In the data rows, zero lies at 4.5, halfway between 4 and 5.
Here are some numbered points:
8 5 3 4 6 4 4 3 0
3 2 2 2 2 3 2 3 1
4 5 7 6 4 4 6 4 2
4 7 6 6 4 3 3 5 3
5 6 4 5 5 3 3 5 4
4 8 5 6 5 2 3 6 5
5 4 7 4 3 5 7 3 6
3 2 4 2 2 6 6 3 7
3 2 2 2 3 7 5 3 8
5 3 6 3 3 4 7 3 9
3 5 6 6 4 5 5 6 10
3 2 1 1 3 4 2 3 11
4 6 7 6 4 3 4 5 12
3 5 6 6 4 4 5 6 13
4 3 4 4 4 7 6 3 14
3 5 2 5 8 3 2 8 15
4 5 8 5 3 3 6 3 16
4 2 2 2 3 3 1 2 17
4 4 5 4 4 7 7 4 18
4 8 4 7 5 3 3 6 19
5 6 4 6 5 3 3 4 20
9 4 4 4 5 4 4 3 21
3 6 3 6 8 3 2 9 22
4 5 7 5 4 4 7 4 23
New points follow, each followed by the number of its nearest point above.
9 4 4 3 5 4 4 4 21
3 3 3 2 3 8 5 3 8
3 3 6 4 4 7 7 4 18
9 4 4 3 4 3 4 3 21
4 5 2 5 9 3 3 6 15
5 6 7 6 4 3 4 4 12
4 4 5 4 4 5 7 4 18
4 3 5 2 3 4 6 3 9
4 4 5 4 4 6 7 4 18
7 4 5 3 4 4 5 3 21
7 4 5 3 4 5 5 3 21
4 3 4 3 3 8 6 3 14
3 4 2 4 9 3 3 5 15
3 1 2 3 3 9 5 3 8
4 6 7 6 3 3 4 5 12
4 7 4 8 5 3 4 8 19
2 2 2 3 3 9 4 3 8
9 3 4 4 5 4 4 3 21
4 8 4 8 5 3 3 7 19
5 6 6 7 4 3 5 5 12
4 4 2 4 9 3 3 5 15
3 6 3 7 6 3 2 9 22
3 4 5 4 4 6 7 4 18
7 4 5 3 4 5 5 3 21
4 5 9 5 3 3 5 4 16
4 6 7 6 4 3 4 5 12
4 5 6 5 4 4 7 5 23
8 3 4 3 5 4 4 3 21
9 4 4 4 5 4 4 4 21
3 2 2 2 3 7 4 3 8
4 3 5 3 3 5 7 3 9
3 6 3 7 8 4 3 9 22
4 7 6 6 5 4 3 4 3
4 5 2 5 9 3 3 7 15
4 7 6 6 4 3 3 4 3
5 6 4 5 4 3 3 5 4
9 4 4 4 4 4 5 3 21
